In the rows, 128 means zero.
Each path is a new rotation, seen through one point. The rows after it are directions, each followed by how far the rotation turns it, in deg/step (0 if it stays put).
Each turn is a multiple of 5 degrees from 10 to 175, or 0.
Each row of a path follows its step; steps can be skipped.

step 1: [138 132 128 130 145 135 128 128 125 128 141 121 125 133 124 126 133 127
 130 132 132 128 131 122 118 118 129 122 143 134 139 130 143 141 118 116
 126 127 126 126 128]
step 4: [135 131 126 126 116 130 135 116 123 133 123 135 127 138 121 119 126 122
 130 136 124 129 138 122 139 126 122 131 120 120 131 136 128 142 131 132
 131 123 135 108 126]
step 5: [139 112 130 127 121 129 121 133 124 137 125 142 121 118 113 120 125 123
 126 125 118 137 122 113 126 125 127 125 138 124 135 132 133 133 127 125
 136 131 135 127 128]
step 6: [128 127 127 132 129 124 119 126 133 130 133 122 122 128 121 133 127 141
 127 134 130 133 122 125 112 123 137 115 141 114 136 138 115 143 126 127
 133 125 123 129 129]
step 9: [129 136 124 118 117 126 131 127 123 139 130 136 121 129 137 128 127 127
 152 126 123 131 121 124 144 119 122 133 130 127 134 132 119 131 134 128
 135 122 132 130 134]
step 10: [133 138 133 127 128 123 136 136 121 126 133 141 128 119 127 132 129 119
 132 131 133 127 122 114 124 131 120 119 137 118 132 134 129 132 139 142
 140 132 128 115 127]
step 19: [138 126 133 113 127 134 120 120 130 123 135 127 127 122 120 118 128 133
 127 135 122 117 132 125 130 127 126 127 154 122 132 124 138 131 123 121
 135 130 124 132 125]
step 24: [134 130 126 125 142 126 124 132 127 137 128 125 124 130 125 127 134 136
 132 130 123 116 122 121 123 122 124 110 141 123 139 129 128 138 132 135
 121 144 119 120 126]
step 28: [140 126 126 136 126 133 127 139 132 124 131 127 130 116 129 126 126 114
 137 126 128 140 112 118 124 123 126 137 144 134 129 132 131 134 138 130
 128 137 128 118 128]
step 29: [130 124 127 136 136 136 124 121 137 135 139 122 131 131 129 132 131 125
 138 126 132 135 125 127 118 127 128 131 131 106 138 132 123 128 126 139
 122 128 113 115 125]
[127 129 123 129 129 130 128 123 129 131 124 126 124 130 128 125 125 131
 129 128 130 128 127 129 128 127 130 127 126 128 128 127 126 126 130 130
 130 128 126 125 127] | 160
[127 127 129 130 128 129 127 129 127 130 129 126 124 130 129 134 129 128
 129 128 125 129 125 131 129 128 127 129 127 127 130 129 123 127 126 127
 127 123 127 128 129] | 125
[126 127 130 129 126 129 131 124 128 128 129 133 126 126 130 130 124 130
 127 126 128 125 129 125 132 130 126 126 129 131 127 129 129 129 128 130
 128 126 128 127 130] | 65
[125 128 128 127 127 125 126 129 129 128 128 130 128 127 129 130 125 125
 128 133 128 127 127 125 129 126 133 126 127 129 130 122 127 128 128 126
 127 129 126 126 131] | 100
[126 124 128 131 129 130 127 129 134 126 129 129 126 130 129 127 133 128
 128 130 132 130 127 126 130 129 129 127 129 129 130 131 130 129 129 128
 126 130 127 130 127] | 65
[128 127 128 126 127 125 129 129 127 131 132 127 126 128 128 122 129 128
 127 127 128 130 126 128 131 125 128 126 128 128 127 128 130 127 120 128
 130 128 126 129 129] | 100
[126 126 125 126 131 129 131 130 128 129 131 128 128 128 133 127 129 125
 131 127 130 128 130 127 127 130 125 131 128 129 129 124 125 131 128 132
 127 126 130 126 128] | 55
[129 132 128 125 130 128 127 126 129 125 129 127 123 128 131 127 129 129
 129 129 129 126 127 128 126 128 125 128 127 127 125 126 131 128 128 124
 127 126 130 130 133] | 60
